Each path below is one point turned by a fixed rotation once a step. After each direction that follows a path, write how fast that rotation turns it, in degrees per step (0 if it stays still).
Each turn is a multiple of 5 degrees from 10 to 175, or 0.
Each row of a path follows its step; steps can be skipped.
Rotation 1:
step 0:  2.03 -0.04  0.68  2.24 -0.46  1.05 -2.27  3.16  0.79 -0.17  1.00 -1.92 -1.64 -0.56  0.44  1.21 -0.82 -1.29 -0.62  1.17 -0.88 -1.37 -0.68  1.92  0.96 -0.72 -0.83 -1.60 -2.60  0.03  0.37 -0.34 -0.42 -1.21  2.34  0.10 -0.51 -0.09  0.63 -0.86  1.80 -0.51 -0.22  0.40  0.43  1.53 -0.50 -0.66 -0.13  0.43  0.90 -1.26  1.67 -0.46 -0.80
step 1:  1.76  1.76 -0.15 -0.16 -1.53  0.06 -0.42 -0.33 -0.64  0.57  1.10 -0.67 -1.28 -1.22 -0.75  2.25 -2.07 -0.38  0.11 -0.34 -0.76  0.06  0.13  2.54  1.08 -1.82  0.21 -0.25  0.32 -1.67  1.00  2.05 -0.29 -1.17  1.07  1.98 -2.85 -0.34  0.81 -0.53  1.91 -0.95  0.54  0.74  0.77  1.04  1.30 -0.78 -0.51 -0.34  2.04  1.06  0.84  1.42 -1.43
step 2:  0.14  1.07  0.57  1.53 -2.09  0.35  1.36  0.63 -0.42 -0.43  3.02 -0.83  0.06 -0.40 -0.01  2.99  0.79 -1.02  0.41 -1.42 -0.58 -0.65  1.86  1.23  0.50  0.20  0.13  1.21 -0.64 -1.10  1.54  0.91  1.02  0.51  1.18 -0.96 -0.55  1.66  0.96 -1.88  0.22 -0.43  1.88  0.51  2.43  1.04  0.19  0.08  0.13  0.07 -0.21  1.64  1.04  2.16  0.79
step 3:  0.43 -0.18  0.31  0.78 -0.12 -1.11  0.98  0.41 -0.09 -1.41  0.57  1.73 -0.54  0.00 -0.33  3.08  1.14 -0.89 -1.66 -0.51 -1.49  0.06 -0.07  0.08 -0.98 -0.97 -1.02 -0.25 -1.88  1.84  2.42  1.44 -0.37  0.28  3.04 -0.29  0.02  0.38  0.87 -1.54 -0.38  0.84  2.28 -0.43 -0.32  1.53  1.45 -2.60  0.27  0.62 -0.39 -0.77  0.76  1.57 -0.62
step 4: -1.38  1.64 -0.02 -0.05  0.45 -1.99 -1.99 -0.57 -0.85 -0.13 -0.22 -0.83 -1.02  0.46  0.06  0.96  0.30 -0.97 -2.07  0.00 -0.19 -0.17  0.85  0.25  2.07 -0.41 -1.42 -1.02 -0.09  1.25  0.50 -0.07 -0.65 -3.51  1.98 -0.87 -1.47  1.00  1.79 -1.26 -0.31  1.14  1.30  0.02  1.25  0.44  1.34 -1.36  0.81  1.53  1.03 -0.24  2.52  1.63  0.26
step 5:  0.69  1.80  1.37  2.51 -2.17 -0.98 -2.42  0.68 -1.15  1.52  0.92 -1.51 -1.16 -0.29  0.65  0.37 -0.35 -0.60 -0.01 -1.16 -1.75 -1.28  1.55  1.27 -0.74 -0.53 -1.83 -1.36 -1.00 -0.22 -0.97 -0.05  0.38 -1.06  1.30 -2.70 -0.87 -0.39  0.28  0.49 -0.38 -1.10  0.10 -0.32 -0.57 -0.44  0.36 -3.06  0.65  0.41  1.42  0.02  1.20  1.17  0.25
step 6:  0.85  1.35  1.82  1.92  0.01 -1.84 -0.71  1.05  0.44  2.02 -0.21  0.16 -1.31 -0.14  1.08  1.62 -1.37 -0.83  0.21 -1.91  0.01 -0.94  1.28  2.01 -1.32 -3.35  0.80 -0.41 -0.19 -0.46 -0.60  1.93  0.65 -1.22  0.79 -0.80 -0.91  0.59 -1.06 -0.18  1.11  0.97  2.25 -0.17  0.37  1.40  1.65 -0.11 -1.94 -1.09  0.35 -0.36  1.07  0.15 -0.46
step 7: -0.88 -0.02  1.79  1.45  0.14  1.14 -0.11  0.71 -0.30  1.27  2.12  0.12 -1.07  0.21 -0.24  2.88 -1.14  0.14 -1.09 -1.78  0.14 -0.67  0.78  0.63 -1.35 -0.15  0.38 -1.71  0.32 -0.21  0.67  0.58 -1.11 -1.18  2.08  0.69 -0.16  1.46  0.62 -1.77  1.79 -1.04  0.87 -1.14  0.77  0.25  0.95  0.93 -2.48  1.48  0.28  0.21  0.40  2.00  2.50
step 8:  1.74 -1.83  0.37  0.45 -0.92  1.16 -1.35 -1.10 -0.93  0.13  1.65  1.12 -2.74 -2.10 -1.55  1.82  0.46 -0.90 -1.10 -2.35 -0.09 -1.15 -0.80  0.83 -0.90  0.21 -0.72 -1.38  0.33  1.55  0.70  0.59  0.11 -1.62  1.88 -1.07 -0.16 -0.50  1.75 -1.22 -1.16  1.42  1.14  1.38  0.64  0.30  0.06 -1.08 -1.64 -0.21 -0.38  0.88  0.22  1.94  0.26
step 9:  2.19  1.57  0.78  0.70 -1.08  0.11 -1.36 -0.63 -2.44  0.46 -0.54 -1.31 -1.53 -0.85  0.08  1.50  1.79 -0.58 -1.94 -1.07  0.26  0.61  1.66  1.25  0.96  1.28  1.33 -1.08 -0.73  0.52 -0.99 -0.46 -1.16 -1.37  0.97 -0.22  0.48 -0.06  2.03 -0.72 -0.63  1.84  3.32 -1.01  0.47  1.37  0.79 -0.13 -0.36  0.96  0.18 -0.25  0.47  0.65 -1.79
step 10:  1.15  1.56 -1.10  1.84 -1.54  0.04 -0.68  0.42 -2.55  2.09  0.57  1.18 -0.99  0.20  1.70  0.19 -0.32 -0.63 -1.91 -0.38 -0.53  1.55  2.14  0.40 -1.72 -1.17 -2.24 -0.20 -1.00 -0.71 -0.55 -0.19 -0.27 -1.90  0.97  0.12 -0.27 -1.03  0.27 -2.19 -2.07 -1.62  1.09 -1.53  0.83  1.52  1.35 -0.26  0.02  1.03  0.46  0.34  0.21  0.70  0.11
Directions:
-0.24  0.77 -0.23  0.83 -0.11 -0.21  0.14 -0.16  0.02  0.22 -0.76  0.29 -0.15 -0.01 -0.17 -0.67  0.17 -0.59 -0.31  0.66 -0.11  0.04  0.28  0.09  0.00 -0.14 -0.27  0.34  0.01  0.07 -0.05 -0.34 -0.59 -0.13  0.21 -0.23 -0.05  0.10 -0.42  0.03 -0.07  0.10  0.00  0.00  0.02 -0.43 -0.30 -0.32  0.01 -0.14  0.03 -0.45  0.07 -0.07  0.30 | 60
-0.47  0.60 -0.50 -0.54  0.21 -0.03 -0.53  0.14 -0.10  0.16  0.26  0.47 -0.09  0.06 -0.25  0.42 -0.59 -0.07 -0.29  0.24  0.09  0.21 -0.20 -0.31  0.17 -0.32  0.06 -0.23 -0.27 -0.29  0.00  0.21 -0.29 -0.27 -0.34  0.64  0.26 -0.20 -0.04 -0.26  0.25 -0.18  0.26 -0.58  0.22 -0.58  0.28  0.24  0.12  0.29 -0.14 -0.50 -0.07  0.00 -0.09 | 120
 0.23 -0.13 -0.01 -0.15  0.13 -0.76  0.26 -0.17  0.48 -0.15 -0.92  0.03  0.14 -0.21 -0.25  0.03 -0.04  0.31 -0.26 -0.29  0.20  0.26 -0.11  0.39  0.44 -0.22  0.71  0.00  0.26  0.02 -0.27  0.38 -0.49 -0.01  0.23  0.40 -0.37 -0.35  0.23  0.33  0.37  0.39  0.50 -0.12 -0.36  0.30  0.29 -0.01 -0.05 -0.10  0.15 -0.14  0.07 -0.10 -0.23 | 135
-0.62 -0.31  0.02  0.11  0.17 -0.25  0.05  0.57 -0.18  0.14 -0.03  0.01  0.31  0.50 -0.76  0.24 -0.22  0.57  0.32 -0.30  0.07 -0.01  0.47  0.31  0.20 -0.22 -0.29 -0.39  0.01  0.24 -0.30 -0.82  0.18 -0.32  0.13 -0.20 -0.28 -0.06 -0.38  0.15 -0.29 -0.30 -0.01  0.07 -0.02 -0.10  0.13 -0.23 -0.10 -0.25 -0.14 -0.28  0.15 -0.57 -0.44 | 55
-0.34 -0.11 -0.15 -0.12 -0.49  0.48  0.43 -0.32 -0.04 -0.36 -0.32  0.42  0.01  0.18 -0.09  0.12  0.26 -0.01  0.32  0.41 -0.48 -0.42 -0.02  0.10  0.17  0.14 -0.23 -0.57  0.89  0.20  0.07 -0.04 -0.10  0.00 -0.11 -0.16  0.49 -0.13  0.42 -0.32 -0.23  0.16  0.83 -0.24 -0.14  0.04  0.02  0.08  0.20  0.25 -0.41  0.10  0.31  0.15 -0.38 | 65
-0.12 -0.57 -0.07  0.19  0.35  0.30 -0.46 -0.26  0.34 -0.16  0.14  0.16 -0.25  0.49 -0.52  0.29 -0.02 -0.39 -0.58  0.12 -0.07  0.15 -0.06 -0.13  0.05  0.05  0.53 -0.19 -0.30  0.33  0.70 -0.39 -0.38 -0.14 -0.12 -0.35 -0.06  0.11  0.40  0.54 -0.30  0.35 -0.10  0.53 -0.38 -0.02  0.29  0.10  0.36  0.30 -0.28  0.03 -0.08 -0.04  0.37 | 80
